In the rows, zero is written as 128.
One turn sends every row of this set to another row. A few are shown first. Where does it send the rows asked after them?
bukit: [119 158  83 125  86 154 140 119  76 128 114 123 105  84 116 121 132 107
 122 105 156]
Tena: [119 145 170 112 146 123 152 100 152 130 154 126 168  97 110 130 144  89
 129  95 135]
raz: [ 97 148 110 118 149 143 131 124  72 135 130 133 148 126 117 115 147 136
 103 163  84]
gasun: [129 114 161 134 150  87 143 138 112 164 123 114 163  94 108 104 149  92
 144 122 143]
toru: [ 91 134 110 115 153 137 146 134  62 139 128 135 140 136 120 115 156 145
 104 155  98]
Mis: [128 142 152 142  97 155 142 152 136 144 107 156 115  76 139 131 127 121
  95 128  93]
dumi: [141  84 113 157 162 107 148 161 133 126 113 123 146 119 120 148 129 121
 169 164 143]
tes: [ 99 146 151 101 140 141 147  88 180 121 161 137 136 122 142 141 122 109
 146 151 136]
Zefa: [165 139 133 110 117 194 138 114 134 117  89 106 142  89 123 138 106 143
 109 112 130]
Tam: [122  87 135 137 137 135  84 159 126 105 138 124 124 161 102 105 111 130
 163 139 143]
Puver: [109 173  77 116 102 159 164 109  99 133 112 127 105 108 133 126 129 115
 119 114 168]
buzal: [102  94 120 111 158 100  87 127 126 127 125 147 180 124 118 104 138 142
 138 118 164]
fatum: [106 120 133 113 134 120  95 119 154 135 133 135 136 124 140 118 119 125
 163 198 139]
mizuv: [107 124 160 128  87 154 162  94 124 132 138 107 102  84  91 125 145 156
 150 133 125]
Kaluf: [107 124 159 126  85 157 139  90 123 124 139 109 114  77  86 123 143 158
 147 127 121]
tinet: [151 133 108 157 161  94 159 142 152 149 125 139 124 136 134 101 133 120
 160 157 131]
resan: [140 120 141  96 122 190 175 116 125 132  88 103 127 105 140 144 111 151
 111 116 155]
tofek: [127 110 138 141 174 113 144 137 141 134 111 108 192 103 111 152 127 100
 148 144 145]
deg: [128  79 136 162 153 117 143 161 105 130 139 111 117 140 108  97 106 109
 159 119 136]
tok: [142 161 133 101 116 130 173 142 124 129 148 139  80 110 146 131 143 137
 117 111 182]
vini: [172 111 128 109 107 185 144 144 119 114  85 116 112 116 120 137 129 167
 122 110 149]
taso: [116 179  83 108  95 162 126 111 100 120 109 130 126 106 112 125 140 118
 113 100 168]
pada: [120 122 100 124 159 135 110  98 158 127 136 103 150 158 137 144 112  92
 130 160 140]
babor: [118 140 108 138 121 151 160  91 151 109 132 137 123 124  94 114 145 192
 136  97 137]
bal: [117 115 131 125 165 126 130 134 162 126 113 116 175 128 124 161 124 118
 158 179 152]
fidar: [114 132 107 144 128 146 170  88 141 114 133 134 129 112  95 111 138 187
 132  85 135]
pasub: [116 154 109 121 144 140 128 139  75 131 126 136 141 140 108 114 162 142
 108 162  86]
velok: [155  94 110 123 118 182 151 126 105 114  93 115 116  86 137 130  97 160
 117 106 136]
zuke: [115  59 110 122 138 118  88 129 102 123 136 104 139 143 119 138 133 104
 137 133 156]
Sifen: [129  76 119 137 157 112 104 158 127 111 112 127 173 117 106 149 136 131
 161 149 152]
zitav: [120  73 125 117 122 117 101 139 121  93 156 161 118 124 113 122 151 148
 156 103 149]
tipir: [134 153 110 110 116 139 101 117 117  99 157 146 121  66 138 121 108 133
 103  97 152]
gomeb: [103 124 111 135 121 156 147 144 146 130 108 180 114 106 162 129 114 159
  90 119 116]
vozo: [132 116 127 126 167 114 139 115 132 146 127  90 169 151 113 138 142  77
 118 109 155]
pupel: [117 133 127 108 124 126 160 123  96 127 156 134 105  66 151 124 115 125
 103  91 171]
Rofa: [151  92 113 157 131 107 155 145 127 110 158 153  90 114 123 115 139 125
 165 116 121]
Vem: [ 89 117 166 102  94 159 134 151 128 145 105 160 122  98 145 141 140 142
  91 124 132]
zefad: [103 153 124 110 147 139 148 137  74 143 124 130 141 145 111 119 167 139
 105 160  99]
Nibu: [157 179 130  99  98 145 110 136 140 105 151 144  94 101 132 132 137 137
 119 126 160]
revev: [109 140 154 129 164 143 150 127 164 136 137 105 139 168 123 116 100 102
 149 151 144]
sudo: [161  94 106 155 137 113 126 143 120 135 133  98 110 149 116 133 137  86
 150 150 130]
paz: [131 137 137 131 115 146 141 165 138 135  97 173 134 113 128 126 152 150
  83  84 125]
bolur: [112 160  89 105  79 163 133 123  90 124 111 129  93 113 121 129 144 124
 129 126 172]
Ludof: [104 126 157 130 168 137 117 120 140 127 137 104 180 134 102 107  97  94
 131 109 140]

Rofa goes to Tena
Nibu goes to tok
Now find these:
Zefa goes to vini
deg goes to Ludof
bolur goes to Puver
tinet goes to gasun
zuke goes to pada
raz goes to pasub
paz goes to Vem
tofek goes to Sifen
babor goes to mizuv

One turn sends every row of this set to another row. A few are shown first. Where does it send the rows asked after them?
bobo: [119 105 128  99 106 148 115 113 100 147  90 123  96 123 117 114 184 134]
biv: [180 106 138 134 114 104 167 124 127 145 106 126 155 133 152 137 128 145]
Duze: [116 135  68 120 125  99 132 132 147  87 147 143 145 154  94 133 163 129]
Fuso: [122 122 145  90 125 144 123 125 115 159 109 111 124 155 147  82 136  87]
lotiv: [136  89 107 111 126 159 130 154 134 122  79 134 145 146 157 157 143 126]
kog: [ 81 110 150 130 126 159 132 123 115  90 174 134 123 153 123 130 132  93]
fulu: [133 131 134 161 131 145 107  98  93 109 142 120  97 134 100  79 121 137]
rigi: [155 137 145 135 122 109 127 150  80 144 151 131 120 119 115 126 193 122]
dazik: [116 104 133 104 114 150 130 109  85 147  97 119  92 108 110 114 168 135]
lub: [126 149  98  87 146 126 130 118 160 136 159 116 162 123  96 164 117 113]
Vil: [178 134 152 122 181 122 149 148 154 107 108 125 123 129 144 131 138 136]
sama: [121 148 130 154 112 152 111  72 120  97 137 132  94 141 127  91 120 116]
Godi: [108 143 138 149 112 152 111  68 134 109 148 132 106 144 132  89 114 120]
Vumut: [141 150 108 125 100 105 117 149 115 148  96  77 113 128 145 110 132 146]
Tovip: [154 157 140 111 142 121 124 144 187  94 115 131 142 134 168 138 136 129]
mut: [ 99 139  99 122 140 129  96 139 138  76 151 173 140 126  94 134 147 132]
Lates: [126 143  98  89 142 122 132 115 174 140 155 127 161 140 112 168 129 106]
lupa: [119 127 100 137  90 146 118 127 162 120 180 116 140 102 150 162 143 132]
ruko: [ 98 139 120 120 111 122 106 162  94 154  98 111 112 103 144 128 120 143]
lupal: [ 96 118 158 121 127 147 132 128 103  86 174 118 121 163 129 118 137  89]
Buno: [103 130 140 103 104  96 144 107 102 118 156 121 138 143  79 110 105 110]
nebi: [176 120 116 155 119 130 122 111 161 151 145 110 138 131 141 124 187 116]
tedo: [113 143 117 129 101 104 100 154 101 150  92 110 106 103 145 128 119 138]
Redi: [174 102 141 147 106 120 155 124 139 137 107 136 163 127 148 140 119 152]
tuti: [142 110 124 112 137 137 148  94 151  86 120 141 137 128  86 172 112 143]
zez: [117 142  65 121 130 114 128 147 144  82 151 150 134 147  94 128 155 121]
mos: [126 153 164 115 125 155 123 120 110 113 183 134 103  87 127 149 145 131]
Borit: [175 141 147 122 174 116 137 155 171 110 113 131 120 123 146 127 126 126]

lupal goes to lub
sama goes to zez
lotiv goes to Fuso
Now find these:
mos goes to lupa
Vumut goes to fulu
ruko goes to Godi
kog goes to Lates

One turn sends every row of this set to another row. A few are shown first. Where does it send the rows asked after them?
lib: [ 53  92 129 132  82 145 161 122  89  98 103 110 139 110  83  90 132  93
 113 131]
piv: [ 82 138 164 104 120 126 131 130 117 133 109  67 151 117 140  76 148  44
 122 120]
Lel: [105 151 115 149 159 140 168 153  81 120 119  90 110 111 107 107 140  89
 126 174]
zagi: [110 112 115 145 120 101 120 165  76 136 118  88 125 131 142  85 145 106
 136 181]
gezu: [126 156 170 121 107 155 188 118  98 144 136  74 185 124 139  47 152 142
  99 142]
gon: [112  96 142 115 110 142 145 125  49 132 132  84 159 122 115 100 127 188
 126 114]
kiru: [115  92 142  98 116 124 114 133  79  98 141  77 154  97 100  78 146 145
 173 142]
Piveb: [ 76 115 188  89 116 109 184  87 116 128 130 101 152 113 111 120 105 132
 143 117]
guki: [ 99 146 151 107 153 143 155 126  51 110 111  92 161 131 131  62 148 179
 131 161]
Buv: [ 78 165 137 121 155 164 139 104  98 169 143  81 152 115 129  77 132 106
  79 136]
bepe: [105 140 156 143 112 110 132 114 147  89 118  72 191 127 109  83 127 153
 113 105]
nivi: [ 85 142 166 131  89 161 171 154  83  74  87 112 156  89 105 109 121 129
 108 129]
sasu: [ 97 169 152  87 111 132 141 120  83 121 129 145 149 120 121 126 148 143
 123 181]
Mub: [ 92 160 137 142 110 141 139 118 141  93 124 115 166 116 146  36 115 154
 135 134]
mene: [149 131 143 128 121 112 176 139 114 129 159  84 160 135 169  64 126 129
 150 114]
Tori: [ 97 199 147 141 106 137 126 119  64 108 117  81 151 119 100  99 141 114
  92 111]
Nalet: [ 99 101 157 145 135 111 121 139  99 108 163  41 134 101 130  70  90 109
 119 129]
pes: [ 97  85 160 136  99 127 160 123  32 105 127 120 163 118 121 101 115  83
 121 119]
sadol: [121 157 145 117 114 140 146  91 114 185 113  90 167 156 129  79 139 116
 113 163]
kav: [ 97 116 170 109  80 135 135 120  85 139 125  95 153 117 114  62  66  86
 134 161]
niniz: [ 97 143 156 127 140 124 135 129 123 113 125 131 152 105 140 154  79 119
 113 144]
kozit: [ 92  69 167 109 131 162 147 110  92 127 168 118 139  96 149  67 115 122
 144 137]
gufi: [104 144 173 145 113 118 168 110 148  79 106 100 151  92  94 102 117 126
 161 133]
Fidat: [ 95 105 141 138  81 125 169 125  77 136 134  46 106 115 129  77 137 108
 118 180]
kaga: [112 131 165 118 180 131 143 115  92 123 115  94 160 130 150 130 144  68
 115 154]
rigeb: [ 95 152 115 150 129 143 166 115 109  64 150 109 119 128 147  96 163 138
 115 142]
sig: [ 99 106 156 150 144 133 155 114 139 126 131 142 152 113 143 136 151  92
 111 126]

sasu goes to rigeb
Piveb goes to mene
Now find these:
Mub goes to Buv
gon goes to zagi
pes goes to kiru
Nalet goes to kav
gufi goes to gezu
Lel goes to nivi
bepe goes to sadol

One turn sends every row of this set to another row. A few are shown first. Where does it send the rows asked after them?
mufad: [167 174  85 127 133 129 113  89 143 177 120 118]
kovi: [123 167 124 157 121 157 121 117 168 142 144 164]
dunus: [150 104  89 160 140 139 124 143 121 171 166 127]
vofe: [137 108  54 109 117 127 140 131 176 146 117 142]
Fonag: [134  91 142 149 122 106 133 159 150 143 164 128]
zire: [149 144  96 150 117  88 131 144 159 216 143  95]
fus: [161 140 109 113  91  75 113 138 148 137 101 107]
debu: [154 103 120 111 113  78 140 138 136 148 126  90]
Tifun: [138 111 125 127 119 108 134 128 168 102 131 163]
puraf: [169 112 132 108 105 141 129 140 160 151  88  95]
Zefup: [151 190 104 100 126 118 116 106 153 154 111 152]
nide: [123 129 101 151  80 120 119 164 174 125 123 153]
devi: [124 156  93 136 109 117 108 143 162 143 129 191]
nerop: [158 139 127 131 134 127 171 172 150 185 113  89]
Nalo: [161 132 135 110 104  95 123 143 212 147 109 142]
Zatu: [119 134  71 171 115 135 139 117 124 169 146 144]
vami: [193 128 143 139 146 104 146 121 170 155 131  95]
vus: [123 138  91 115 157 115 175 124 130 152 146 122]
ludon: [184 128 133 141 156 130 130 131 146 197 151 100]
raf: [143 161  62 133 126 119 131 141 166 215 137 124]
vir: [150 119 132 156 122 121 150 143 128 106 132 131]
mam: [149 179 117 123 117 110 123 136 218 164 120 129]
Bipam: [176  86 101 139 114 119 110 163 170 181 122 150]
Tetiz: [128 160 164 108 144 115 133 147 139 140 145 136]
lal: [149 146 147 134 127 130  90 144 156 200 144 168]
Firo: [141 156 105 122 125 133 158  97 180 193  91 147]
fezu: [166 153 108 141 125 121 142 139 123 219  95 134]
Fugir: [150 112 130 192 125 123 145 157 153 177 157 141]
berod: [129 166  86 154 152 149 133 140 155 171 165 162]
vesob: [114 150 142 103  88 116 126 127 171 173  95 123]

Firo goes to vesob
kovi goes to nide
vofe goes to Tetiz
Now find these:
debu goes to ludon
Fonag goes to dunus
vami goes to zire

